A single turn carries every row of the set below to another of its rows. Some are shown first; where does it send the rows asked next?
Z_982: [ -2  -9 -19 -21   2  36  31 -11 -37  26 -10  -6   8   8  -9 -32  -6  -5
  40 -22  19 -12   6   6  40 -36   5 -35  -2  11 -21  26  -9  15 -10  -2
  -7  -4   9   6   4 -39 -18  -8  17 -32 -26 -28  -9]
Z_134: [ -4  -4  50   7   7   7 -13  12  37 -13   5   0  13 -18 -14 -21   4  23
 -20  -5 -19   0   2  30 -35  32  30 -23  10 -13  27  -7  25   7 -10  41
   9  24  -6  34  20  23 -15 -22  -2 -24  -8   5  12]
Z_213: [  1   9   3  20  -9  26 -16  26  11  30  13  22 -21 -18 -45  35  -2 -14
 -21  57  23  -1   4  11  -7  25  -4   7 -16  26   8  10 -11  -1  -1  15
 -21  15   2   0 -10 -20  35 -13  -3  46  19  11   5]
Z_893: [ 29  -6   1   2  24  10  11  -3  40  -3 -61  32 -28 -20   2  -9  13   6
  -3 -15  38  19 -17   4  24  23 -27  -6  17 -17 -14  28 -17   1   3 -17
 -15 -26 -15  23  -9  14 -15 -10  38  -5 -11 -24   3]
Z_745: [ 16 -32  24   9  -9 -16  26  19  -7  -7  11  12  10   9  -7 -14   5  30
 -23  26 -13 -25  18 -30  -1  25  -4  -8  26  19  11   2 -15  51  -9   2
 -31  -4  -3  39   8 -24  35 -12   9  17  14  20   9]
Z_59: [-13 -16  33  -4  -5 -12  27  44 -31  21  -5  26   6 -25  -5 -35  17  32
  -3  20 -34 -22  -1 -17 -10  -2  -8  -1  17  29  13   6  -5  22   3  10
 -29 -17  15   7 -27 -32  -4 -24   5  11   5  28  25]
Z_799: [ 43  -5   3  12  35 -19 -31   2  32   2 -35  27 -26   7  34   8   7   7
  11 -10  23   8   3   1  -5  -6   0  -7  23   5  23   4 -15   2  -2  12
 -27 -39  -1  29 -31   3 -40  13  20 -25   2  -7  41]
Z_82: [-32  30   2 -20  12  18 -16   7  20  -8  43   4  23   4 -14  30   1  33
  26  16  21 -21 -16  30   5  42  26 -24   3   9  -6  -2  29   7  16  18
  38 -20   1 -15  11  29   6  10 -11  19  31   3  13]
Z_408: [-21   4  15  17   2  24 -25  33 -32  37   5  19 -16 -11 -44  15  -5 -15
   1  30  -2   0 -20   1 -19  11  10   3 -28  13   2  10 -13 -27  -4   6
 -34  -8  15 -36  14 -25  46   1 -18  31   1  -5  -9]
Z_309: [ 12  10 -20  12 -26  44 -34  16  17  37   0  23  -4  13 -24   9  -6  -5
 -15  44  12  10  -2   5   4  24   7  -1 -17  25  -8  13  -5  -4 -20   9
 -27   3  20  -2  -6 -46  27 -20  -1  43   7  -2 -27]
Z_352: [  5   0  12 -20  20  26  27 -34 -35  10   0 -36  19  20 -10   5   7   9
  23 -12 -11 -18 -12 -40  34 -15   0  -7  17  24 -14   3 -29   4  -6   4
   1  13  43 -18   1 -16 -16  -3  36 -42 -24 -21  10]
Z_107: [  2  -4  -4 -13  -5  26  19 -44 -37  13 -19 -15  37  -9 -20   1  -7  14
   8 -33  -5   1 -11  -5  39 -29 -18 -17  17   1   6  24 -26   6 -10 -18
 -14  15  29 -14 -28 -30 -25 -23  14 -16 -14 -20  -7]
Z_170: [-15 -12  21  -8  -7  10  34  11 -16 -13  26  18  10   6 -10 -11  13   5
   1  36 -15 -19   4  -1  -5  35 -24   2  28  35  23   2  13  21 -33  20
  -4   7  11  35  19 -41  27 -28  18   4   5  -1  39]
Z_855: [ 21  -6  61   9  12  -8  14   8  26   4 -15  42  -6 -29  10   2 -13  14
 -11   1 -22   8 -10   8 -24  34  21 -39  -7  22  -1  11  28   2  24  53
  25  15 -35 -11 -22   6 -14 -20  23 -14   9  10  -2]
Z_879: [-17  29 -39  28 -28  26   3 -14 -21  32 -15  -5  -6  19  -1 -10 -17 -22
  12 -43   1 -17  -8   9   5  11   4 -10  14 -48  22 -14 -12 -15  43   3
  -8 -10  -2 -21  24 -30  12  43  25 -14   1 -20   5]
Z_996: [ -2 -23 -12   1  -3 -10  24  -5   3   4  -8 -11   1  16   8  27 -18   8
  36 -49  49  43   7 -26 -10   9  24 -11  10 -15 -19 -10  -9  27  29 -19
  26   1 -30  13  19  -5   8  23  -6 -23  39  -4  -3]
Z_672: [-18  18  -8   5 -12  41 -29  23   0  42  16  11 -13  13 -24   3  -1 -27
  -9  30  20  -2   7  17  -4  16   2  10   4  22  20 -29  -6   3 -10  36
   1  16  40 -16  18 -13   8 -25 -21  38  26 -15  -3]
Z_547: [ 17  -5  44  32  -8   6   5  15  15 -20   7  10   2 -24 -25 -17 -14  27
  -9 -12 -18 -22   8  12 -28  49  23 -28 -14 -10  20 -18  28  26  24  30
  -4  18 -34  -8  18  22 -19  12  24 -10   8  14 -17]
Z_439: [  3  13  -2   6 -25   4 -33  11   5  21  35   9  38   3 -10  15 -26  25
  41   1  16 -35 -10  35  20  29  40 -37  -4   2 -14  -1  42   5   2  -7
  20   0  12 -42 -17   4 -12  -1   5  25  14   1  -2]
Z_976: [  9  20  64  28  -9  22  -9  13  12 -10  15  11   4 -27 -29  10 -24  18
 -13   9 -32 -25 -13  18 -27  51  27 -38  -7   2  16   8  14   7  13  26
   9  14 -27  -3  -2  15 -26 -17  30 -16  -6  -2   9]
Z_471: [ 22 -15 -18 -15  22  16   9 -15  49   8 -53  15 -27  -1  31   6  10  10
  24 -15  21  13  25   7 -13  14  -9 -15  17 -23   8  14  -8  13  -1  10
 -29 -23  -2  26 -26 -22 -24  16  25 -24  -5 -27  -9]
Z_566: [ -7  26 -18  32 -26  14 -32  10 -24  38  -1  -4 -15  12   2 -15   0   2
  13 -22 -13  -4 -30   5  27  13 -12   9  16 -39  38 -39 -11 -31  14   2
  10 -22   4 -34  14 -17  11  44  25  10   4 -14  10]
Z_22: [  6  13  11  -7  -1  -6 -36  16  11   9  17   2  33 -12 -12  16  -5  28
   5  27  16 -41 -21  29  15  22  34 -26   9  22 -19   5  33 -15 -10 -12
  14  -1  15 -21 -10  16 -15  -7 -28  28  43 -10  -3]
Z_684: [ 14 -20  35  19  -9 -17  17  37 -31   9  21   9  25  -8 -10 -27  -6  32
 -19  39 -19 -17  -1 -12  -4  33  -4   6  36  37  17 -20   3  27   2  -2
 -12  14  16  24  -5 -16  21  -6   9  -5  24  18  25]
Z_990: [ 35  12  17  -9  20  -3 -17 -13  36  -8 -41  17 -47   5   7  -3  22  -6
  20 -19  24   3 -20   0 -15   9 -16  -4 -11 -12   6  10 -14  -9 -12   3
 -17 -17  -9  21  14  -7 -61   1  23  -9 -12 -33  35]
Z_334: [-11 -20   9  -4  18 -27   5  -4   7   4  13 -14   4  10 -20  54 -20  11
  31 -34  20  45  14 -26   8   2   2   2 -12  -6 -12 -23   1   9  23  -6
  42  13 -44   3  10  17  18  13   2  -5  17   6  -8]
Z_737: [ 24 -29   5  -9   2  -7  -9   2  -3 -23 -11 -15  -2 -10  -5  57  -9   4
  20 -50  30  19  20 -29  31  -7   5   2  23  -6   0 -14  -4  16  58 -22
  12  20  -2   1  -2   6  11  24   0 -21  33   3   2]
Z_569: [  9  -1  21   3   7 -31 -40   8  10  24  29   4   8  -1  13  40 -17  15
  18   4   8 -19 -35  11 -13  15  36 -35  29   6  -9   8  31  -8  13  -8
  23   1  -2 -47 -10  16  33   7 -26  25  25 -12  -1]
Z_750: [ 19   2  -3 -18  21  42  27 -13 -26  14 -11  -4  -4  -7 -53   4   4   7
  17 -10  -9   0 -15 -16  29 -43 -11 -11   3  42 -33  20   0 -16 -11   5
 -10   5  12  -7   3 -32 -11 -11  34 -46 -14  -1   3]
Z_216: [ 24 -11  13 -11  29  -5 -11  -9  51  -4 -38  33 -16  -9  37 -12  31   6
  -8 -15   1   1  18   5 -15   2 -36  -3  15 -14   3   0   8  -3 -17   1
 -11 -15  -8  31 -33   6 -26  13  23   5  -8 -19   2]
Z_700: [ -4  -9  -2 -10  11 -14  16 -12   2 -20 -11 -19  24  23   4  45   6   5
  39 -41  41  24  12 -13  10 -18   4   7   2   1   2   0   5 -27  23 -13
  11  32  -9   6  -7  -2  -6  20 -13 -11  39  32  20]
Z_376: [ -2  -5  19 -20   0  44  22  -7 -40   6   7   2  18   3 -22 -17  11 -24
  21 -17   1  -1   2 -27  45 -39  -2 -34 -11  22   2  26 -19   4 -39   1
   7   1   7  -7 -12 -31 -25 -18  34  -5 -25 -11  -5]
Z_877: [ -1  20 -29  33 -20  -9 -15  -8 -10  48  -2  -2   6  20 -13 -29 -26 -24
  -1 -28   0 -23 -24  13  -9  -4 -17  14  24 -34   4  -3 -32 -29  15   1
   0 -17   8 -44  -1   0   0  24  18  -5   7 -14  45]
Z_499: [-10  13 -30  40 -21  14 -15 -17  -1  39   1 -10 -31  17   9 -30  -5 -23
   2 -11   9  15 -40  14   8   6 -26  18  -7 -20  13  -2 -35 -17  37  11
  21   1   0 -12   5   1   8  36  29 -19  -5   8  32]
Z_575: [  7  31 -20  53 -22  14 -22 -10 -43  14  -1  14 -14  -9   2 -17 -20 -17
  18 -29  16   5 -16   7  23  27 -26  21 -22 -27  28   5 -21  -5  36 -11
  13 -16 -10 -16   5 -16  -1  33   8 -19   1 -30  13]
Z_448: [ 13 -12   1   6  14  17   9 -17 -17 -17   7 -19  18   0   3  47 -25   5
  25 -38  25  46  -9 -24 -27  -1   3  -2  -5  24 -10   5 -14 -12  26   1
  23  19 -46 -14   6   4  -1  33   0 -12  50  17   6]

Z_59 turns into Z_855
Z_996 turns into Z_879
Z_309 turns into Z_745
Now these:
Z_82 turns into Z_672
Z_700 turns into Z_499
Z_107 turns into Z_893
Z_566 turns into Z_376
Z_799 turns into Z_448
Z_22 turns into Z_213

A single turn carries every row of the set below to another of its rows. Some are shown first; where does it send the rows asked next?
Z_782: [ 12   8 -16  36  28  31  25 -10  22  -7 -28  32   7  39  16 -24 -34  37
  -2  27  -3  -8 -24   1]
Z_857: [  4   7  -1  -5  11  19   3 -17  13 -17  -3  53  24  21   4  28 -14  29
 -14 -20   3 -12  -8  76]
Z_718: [ -4   6 -11 -18 -17  55  -4  25  -7 -26   2   6 -22  40  43  48   0  24
 -41   0  10   5   3  14]
Z_719: [ -5 -13  24  -4   7  55   8   9 -18 -33  -8   9   1  70  31  -1 -21  58
 -23  -8  11   9   1  25]
Z_90: [ -5 -16 -12 -20   1  -9  -7  11   5  -3 -29  25  24  18  30 -21 -38  29
  -4  28  32 -24  21  -5]
Z_725: [ 12  12  13 -28  29  -1 -13  11  -3 -12  -2 -56  12  17  24  17 -25  26
 -19  11  15 -19   9  48]
Z_30: [ 22 -11 -35   7  15 -27 -30  10   0   8  -5  31  -6   1  27 -12  36  -7
  13  -8   6 -10 -12  -3]
Z_824: [ -6  12 -11  14  43   6   2  25  16 -10  15  -9  37  34  -8  15   3  21
 -14 -48  -2 -15  24 -47]
Z_697: [ -3   2 -14  -1  22 -12  10   5   6 -21   0  50 -10  32  20 -30  52  16
  20  -5  15 -14 -26   3]
Z_8: [ -4  -5   2  -3  26  11 -14 -10  23   3  11  69   8  16  54  24   7  21
  -5  15  -5 -17 -16 -36]
Z_541: [ 20 -14 -22  41  47   9  25 -20  18 -15 -12  18  11  33  33 -37 -13  40
  -7 -15 -13  -4 -18  43]
Z_344: [-12  18 -21  -9  -2  34  13  27  14 -36   1 -20 -11  31  45  58 -16   3
 -25   8   0   4 -11   8]
Z_28: [-12 -14  24 -14   9  58  -4   5 -24 -27   5  -1  -2  71  32  -6 -20  44
 -26 -15   3  12  -4  18]
Z_377: [  1 -44  10 -10  62  26   0   5   8  19   6  16  -5  27  22   9 -13   6
 -25 -54 -12 -28  17  33]
Z_212: [  8 -13   8  -5  29  10 -22   2  16   7  19  59   0   9  52  14  13  17
 -18   6  -3 -17 -16 -46]
Z_583: [ -6 -11  10 -13  40   2   1   3  31  -1   6  42  -1  10  53  17  18  24
  -3  18  -2 -16 -24 -42]
Z_389: [ -7 -38   4 -11  45  11  10   7  19  13 -25  25  16  28  19  26   3  40
  -3 -31  17 -26  39  34]
Z_423: [ 21  12  10  -9  34  11   0   3   0 -19   4 -37   8  21  25  21 -39  15
 -18  12  -1 -22  -6  69]
Z_18: [ -1 -12  17  -1  41  13   2  -6  32   1   8  45  -1  11  54  17  14  12
  -6  12  -9 -27 -37 -36]
Z_741: [  7  21  -7  52  46  18  24  14  25 -19  10  26  38  39  -5  28 -18  15
  -6 -38 -12 -19   4 -10]
Z_153: [ 18 -13 -14  24  27  -6 -18 -10  -5 -10  22   1  24  18  35 -51 -30  -5
 -29 -43 -16 -26  -8   6]
Z_806: [  3   0  -5   4  19  -2   6   0  -2 -10   8  40 -16  31  26 -40  50  -3
   8 -19   1 -21 -38  -2]
Z_20: [ 35   2   5  23  30  13  19  -2  11 -36  32   0  -3  24 -25  24  46  18
  -4 -22   9  -3 -16   5]
Z_331: [ -6  19 -10  -7 -13  44   4  26   7 -25  -7 -31 -10  30  47  55  -6  -6
 -32   2   3  -8 -11   1]
Z_406: [  5  -6   7 -56  12   7 -36  13  -8   1  19   3   4  11  -2   0  10  17
 -44 -49   5  -4   7  13]
Z_363: [ 10 -21  -8  -1  29  -7  -1  -7   2   2 -21 -28  16  26  24 -56  14  46
 -20 -29  14  -4   4 -12]
Z_682: [  1   6  -8  10  27  11   8 -28  10 -32  31 -13  13  35 -21  22  52  13
  19 -25   1  -4  -8  -1]
Z_264: [ 13  -1 -13  15   8   3 -16  24   0 -14 -17 -47  24  23  35  32 -48   3
  -9   8   0   4   7  -1]
Z_606: [ 15 -18  -3   3  22  20 -11   1  -1   5   6  31  -6  15  35 -40 -60 -12
 -27   6 -13 -30 -17   8]
Z_616: [ -5  31 -19 -14  19 -12  11  13  30 -23 -17 -15  30  15 -18  29  19  47
   3  -6  19  12   1   2]
Z_665: [  3  -4 -13 -11  29  23  -9   7   4   8 -12 -16  -7  31  14 -51 -16  28
 -19   6  -3   1 -12 -54]
Z_822: [ 23  42   2   1  24  40 -30  -7 -25 -23  27 -22  12  55   1   1 -20  43
 -36 -10  -3   5  -1  19]
Z_588: [ 19  46   1  11  15  35 -17  -4 -17 -31  10  -6  20  57  -1  16 -15  63
 -22   2  10   6  11  27]
Z_68: [ 16  -2 -17  22  17   9  -7  20   4 -20  -7 -36  18  22  39  35 -61  -3
  -8   8 -11   4  -7  11]
Z_140: [-16  11 -17 -16 -16  61  -9   9  -7 -25   8   5 -17  48  46  49  -6  14
 -34  -7  -3   3  -2  21]
Z_603: [ 23  29   3  15  35  26   6  -4  18  -7  17 -12   5  10  -6  13  -6 -10
 -27 -38 -30  -6 -48  18]
Z_703: [ 13  -7 -26  23  12 -33   3   8   9 -25 -17  23  46  22  30 -27 -16  45
  -6 -11  27 -15  23  14]
Z_860: [ 27 -26   4  -4   2   0 -14 -26  -5 -11  15  17  10   8   0  39  33  -2
  -1 -24  22 -33  15  45]
Z_205: [ 18  -4 -40  24  14 -24 -20  -8   3   5  -2  45  -9   8  28  -4  24 -14
  23  -7  -6 -14 -22  10]
Z_112: [ 17 -33 -13 -18  27  -9 -18 -11  -4 -23  44  15  -4   9  -2  29  23  -2
   1 -23   7 -12  18  42]

Z_140 turns into Z_344
Z_682 turns into Z_112
Z_822 turns into Z_423
Now these:
Z_857 turns into Z_616
Z_541 turns into Z_703
Z_389 turns into Z_824
Z_28 turns into Z_68
Z_583 turns into Z_212
Z_806 turns into Z_205
Z_782 turns into Z_90

A single turn carries every row of the set below to another of its rows. Some are shown first; where does it send the rows asked next?
Z_580: [  0 -12  25   5  19 -11  10  13  -3 -29  -5   3  27 -42 -34 -14  -3  11
   5]
Z_907: [ 12  -2  11  -5  21  55   1 -16 -53  12  -2  -7   2  44   6  28 -15   5
  12]
Z_845: [ 37  12 -19 -28  41   8   2   0 -23   4 -41  19 -24  24  31  -2   5 -16
   9]
Z_330: [ -1  -5  32  20  24  14   3   2 -23  26   9 -11   6  59 -14   5   9 -39
   4]
Z_485: [ -8 -19   9 -33  25  15 -24  -3 -91  26 -14   8   1   1  -4 -21   3 -12
   5]
Z_753: [-12 -38   6 -10  -8  16 -12 -19 -14 -35  13 -10  -3 -24  35  -3   5 -18
  11]
Z_827: [-13   6 -14   7  15   4  29  12  38  44  -5  -7 -12  17 -10  -8 -11 -17
  19]
Z_62: [ -5 -18  11  -5  13   3  14 -18 -10 -23   5 -16  14 -26  43 -21  12 -25
  31]
Z_19: [ -3 -17  11 -23  46   5 -10  -2 -73  31 -19  16   2   1   8 -32 -10 -33
   2]
Z_302: [  2 -20  12   5  32 -18   6   9   6  -9  -1  36  43 -23 -28 -25  -4   3
   9]
Z_129: [ -7  -6 -38 -14   9  24  11  -5  19  51  -2  25   0  28  -6   1 -14  12
  28]
Z_421: [  3  10  34   8  12  33   9  -4 -47  11   2 -37   2  42 -13  18  14  -7
  15]
Z_24: [-19   6  -6   1 -14  19  20  15  18  20  -3 -38 -29   1 -25  12  -1   5
  13]
Z_145: [  9 -16  10   7  33  37  -5 -13 -28  26   6  19   5  60   6  15 -18 -27
   0]
Z_884: [ -1  22 -31   0 -23   3  -6  33 -20  13  10  27  -7 -18 -27   6 -19  32
  14]
Z_809: [  2 -24   9 -11   7  11  -7   4 -18 -35  -3  16  24 -40 -32   2  -9  33
   3]
Z_768: [-10 -17  26 -12  38  -1  -9   8 -65  18 -17  -6 -13  -6   0 -30  -7 -47
 -12]
Z_802: [ -9 -28   0 -13   7  -6  -1 -23 -14  -1  13  10  34  -5  32 -29  32 -18
  41]
Z_771: [ 29  15 -14 -39  14   6  -9   2 -46   9 -32   2 -13  29   4   1  44   9
  26]
Z_458: [-14 -50  -5 -17 -14   8 -26 -23 -20 -14  22  16  16  -4  24 -10  24 -13
  23]
Z_57: [ 14  -3   0 -22  -3  -9 -26  18 -28  -1 -19  -7 -34  32 -18   6  51 -17
  -1]
Z_563: [-13  -6 -30 -21 -19  40   1  -2   0  29  -2  -7 -17  12 -20  22  -4  34
  23]
Z_315: [  0  29 -22  17   0 -18  12  40   2  21   8  27  -3 -16 -20 -12 -24   1
  11]
Z_912: [ -3  28 -17  13 -19  -8   5  42  -9   7   9   9 -15 -25 -29   2 -19  14
   8]
Z_977: [-14 -21  24 -21  18   8 -23   7 -83  12 -12 -14 -16  -7 -14 -16   6 -25
 -10]
Z_27: [ 21  -6  -4 -11  23  -6 -14  17  -6  -5 -28   9 -45  28  10   3  11 -43
 -18]
Z_237: [  4 -33  -3 -12  21   3 -11   0 -10 -15   0  48  39 -23 -28  -9 -11  26
   7]
Z_358: [  3  23 -37   3  -5  -6   0  31  -9  27   9  46   5 -10 -17  -6 -24  19
  19]

Z_768 turns into Z_19
Z_809 turns into Z_580
Now these:
Z_802 turns into Z_458
Z_315 turns into Z_358
Z_771 turns into Z_57
Z_421 turns into Z_330
Z_129 turns into Z_563

